Here is a table of points, one per row:
tensor([-0.117, -0.234,  2.641,  0.841, -0.987, -0.933,  4.141, -2.209,  1.620, -1.652,  0.237,  0.541, -1.286,  1.561,  2.318,  1.693, -2.479, -1.949, -1.269,  0.432,  0.669, -2.830, -0.704,  1.670])
tensor([-1.012,  1.103, -2.397,  0.034, -1.265, -2.184, -0.026,  1.152,  3.200, -1.679, -0.084,  0.556,  0.291,  1.032, -0.655, -3.065, -0.567,  0.769, -2.792,  0.172, -0.763,  0.925,  0.684, -0.411])
tensor([-0.959,  0.073,  2.173, -2.245,  1.807, -3.202, -1.982,  1.845,  2.153,  1.322, -2.232, -0.825, -1.386,  0.425, -3.350,  0.952,  1.049,  0.793,  0.667, -1.864, -2.180,  1.902,  0.426, -0.423])
tensor([-1.056, -0.738, -0.798,  0.240,  0.045,  0.228, -0.801,  0.257, -0.487, -0.825, -0.225,  0.169, -0.017, -0.096,  0.498, -0.969, -0.696, -0.152, -0.670, -0.336,  0.022,  0.480, -0.496,  0.875])
tensor([-0.467, -0.332, -0.405, -0.945,  0.071,  0.581, -0.679, -0.111, -0.712, -0.558,  1.200, -0.948,  0.116, -0.339,  0.063, -0.207, -0.676, -0.093, -0.044,  1.405,  0.328, -0.955,  0.244, -0.536])
tensor([-0.198,  0.780, -0.584, -0.868,  0.571,  1.354, -0.341,  0.327, -0.169,  0.255,  0.137,  0.170,  0.125, -0.248,  1.138,  0.053, -0.076, -0.205, -0.393,  1.159, -0.293,  0.076, -0.430, -0.264])
tensor([ 1.474,  0.194, -0.586, -0.168, -1.549,  0.999,  0.212,  0.249, -0.904,  1.648,  0.841, -0.871, -0.014, -0.617,  0.510,  0.135,  1.509, -0.287, -0.044, -2.203,  0.217,  0.019,  0.605,  0.438])
tensor([-0.916,  0.075, -0.740, -0.522,  0.405, -0.079, -0.293,  0.134, -0.683, -0.893, -0.296,  0.426, -0.151, -0.611, -0.016, -0.991, -0.600,  0.148, -0.471, -0.391, -0.167,  0.586,  0.534,  1.043])
tensor([-0.194, -0.686, -0.869,  0.457,  0.330,  0.464,  0.033,  0.861, -1.050, -0.148, -0.852,  0.425,  0.011, -0.432, -0.155, -0.666, -0.651, -0.620, -1.257,  0.476,  0.067, -0.152, -0.508,  0.518])
tensor([ 0.772, -1.153, -0.708, -0.125,  0.284,  0.746,  0.692,  0.089,  0.299, -0.273,  0.081,  0.410,  0.406,  0.144, -0.202, -0.107, -0.036,  0.538, -0.018,  0.720, -0.528,  0.249, -0.643, -0.017])
tensor([-0.749, -0.808, -0.930, -0.261,  0.642,  0.023,  0.136, -0.311,  0.045, -0.908, -0.221,  0.982,  0.490,  0.552,  0.574, -0.522,  1.294, -0.241,  0.043,  0.806,  0.295,  0.020,  0.046,  1.285])
tensor([-0.575, -0.499, -0.991, -1.180,  0.529,  0.582,  0.224, -0.246, -0.014, -0.303, -1.027,  0.925,  0.736,  0.298,  0.918, -0.474, -0.710, -0.055,  0.823,  0.836, -0.244,  0.796, -0.333,  1.271])
tensor([ 1.852,  0.845, -0.476,  0.928, -0.863,  1.111,  0.446,  0.098, -0.290,  0.762,  0.301, -1.448,  0.205,  0.004,  0.143, -0.029,  1.856, -0.385,  0.258, -2.137, -1.035,  0.632,  0.570,  0.397])
tensor([-0.115, -1.025, -0.338,  0.605,  0.382,  0.046,  1.000,  0.636, -0.165, -0.706, -1.128,  0.781,  0.002, -0.312,  0.198, -0.184,  0.936,  0.202, -0.943,  0.791,  0.768, -0.046, -1.270,  0.812])
tensor([ 0.346,  0.759, -0.153, -1.706,  1.425,  0.524, -0.495,  0.399,  0.056,  0.078, -0.367, -0.216,  0.050,  0.140,  0.459,  0.266, -0.269, -0.528,  0.483,  0.554,  0.555,  0.270, -0.735,  0.170])
tensor([-1.778,  0.505,  3.028, -0.606,  2.175, -1.853, -1.778, -0.172, -0.227, -0.022,  0.713, -2.023, -1.640,  0.605, -3.285,  1.646, -1.580,  0.012,  2.009, -0.917,  1.347, -0.086,  1.078, -0.992])
tensor([-0.261, -1.624,  2.078,  0.833, -0.108, -0.186,  0.788, -0.763, -0.089,  0.247, -0.195,  1.418,  1.551,  0.686, -0.891,  1.812, -0.649,  1.426,  0.569,  1.825, -0.768, -0.039,  0.153, -1.055])
tensor([ 0.876,  0.918,  0.067,  1.303, -1.497,  0.602, -0.283,  0.407, -1.255,  1.449,  0.388, -0.019, -0.662, -0.531,  1.374, -0.533,  1.653, -0.342,  0.119, -2.025, -1.248,  0.434,  0.736, -0.425])
tensor([ 0.721,  0.556,  0.761,  0.203,  0.355, -0.244, -1.245,  0.137,  0.536,  0.196,  1.902,  0.651, -1.043, -1.288,  0.003,  1.041, -1.688,  0.265,  1.078,  2.315,  3.548, -1.961, -1.058, -0.888])
tensor([ 0.274,  0.446, -0.756, -0.022, -1.655,  0.397, -0.153,  0.262, -0.871,  0.981,  0.872,  0.326, -0.337, -0.866,  0.956,  0.154,  0.948, -0.486, -0.069, -0.380, -0.598, -0.190,  0.027, -0.975])
tensor([ 0.177,  0.760, -0.508, -0.884,  0.145,  1.068, -1.029, -2.242, -0.311,  0.256, -0.602,  0.415, -0.333, -0.479,  0.772, -0.566,  0.265, -0.742, -0.509,  1.274, -0.178,  0.386, -0.709, -0.532])
tensor([ 1.021,  0.156, -0.713,  0.427, -1.422,  0.434, -0.426, -0.170, -0.991,  1.217,  2.139, -0.640,  0.067, -1.338,  0.144,  0.052,  1.225,  0.140,  0.366, -1.215, -0.421, -1.456, -0.512, -0.067])
tensor([ 0.024, -0.729, -0.589, -0.587,  0.213,  0.542,  0.244, -0.155, -0.278, -1.806, -1.096,  1.166,  0.992,  0.267,  0.501, -0.035, -0.286,  0.158,  0.641,  0.574, -0.283, -1.062, -0.085,  0.432])
tensor([ 0.857,  0.655,  1.793,  4.248, -0.036, -1.021,  1.615, -0.475,  0.588,  1.362, -0.485, -2.372,  1.829,  1.441, -2.014,  0.547,  0.227,  1.634,  1.423, -1.872,  0.891,  2.002,  2.382, -2.325])
Along one direction, these points spread out more than along any other. Take the direction at right angles to it along which they spread out most. Go by this last direction. Where along it does each point below lie, from 0 to 99? 50 is the average, and the first point above lies past it. One standard deviation of the points above along it is 16.
tensor([ 0.346,  0.759, -0.153, -1.706,  1.425,  0.524, -0.495,  0.399,  0.056,  0.078, -0.367, -0.216,  0.050,  0.140,  0.459,  0.266, -0.269, -0.528,  0.483,  0.554,  0.555,  0.270, -0.735,  0.170]) ~ 56
tensor([ 0.274,  0.446, -0.756, -0.022, -1.655,  0.397, -0.153,  0.262, -0.871,  0.981,  0.872,  0.326, -0.337, -0.866,  0.956,  0.154,  0.948, -0.486, -0.069, -0.380, -0.598, -0.190,  0.027, -0.975]) ~ 33
tensor([ 0.024, -0.729, -0.589, -0.587,  0.213,  0.542,  0.244, -0.155, -0.278, -1.806, -1.096,  1.166,  0.992,  0.267,  0.501, -0.035, -0.286,  0.158,  0.641,  0.574, -0.283, -1.062, -0.085,  0.432]) ~ 57
tensor([-0.959,  0.073,  2.173, -2.245,  1.807, -3.202, -1.982,  1.845,  2.153,  1.322, -2.232, -0.825, -1.386,  0.425, -3.350,  0.952,  1.049,  0.793,  0.667, -1.864, -2.180,  1.902,  0.426, -0.423]) ~ 59
tensor([ 0.772, -1.153, -0.708, -0.125,  0.284,  0.746,  0.692,  0.089,  0.299, -0.273,  0.081,  0.410,  0.406,  0.144, -0.202, -0.107, -0.036,  0.538, -0.018,  0.720, -0.528,  0.249, -0.643, -0.017]) ~ 50
tensor([-0.749, -0.808, -0.930, -0.261,  0.642,  0.023,  0.136, -0.311,  0.045, -0.908, -0.221,  0.982,  0.490,  0.552,  0.574, -0.522,  1.294, -0.241,  0.043,  0.806,  0.295,  0.020,  0.046,  1.285]) ~ 52
tensor([ 1.852,  0.845, -0.476,  0.928, -0.863,  1.111,  0.446,  0.098, -0.290,  0.762,  0.301, -1.448,  0.205,  0.004,  0.143, -0.029,  1.856, -0.385,  0.258, -2.137, -1.035,  0.632,  0.570,  0.397]) ~ 21
tensor([ 1.474,  0.194, -0.586, -0.168, -1.549,  0.999,  0.212,  0.249, -0.904,  1.648,  0.841, -0.871, -0.014, -0.617,  0.510,  0.135,  1.509, -0.287, -0.044, -2.203,  0.217,  0.019,  0.605,  0.438]) ~ 23
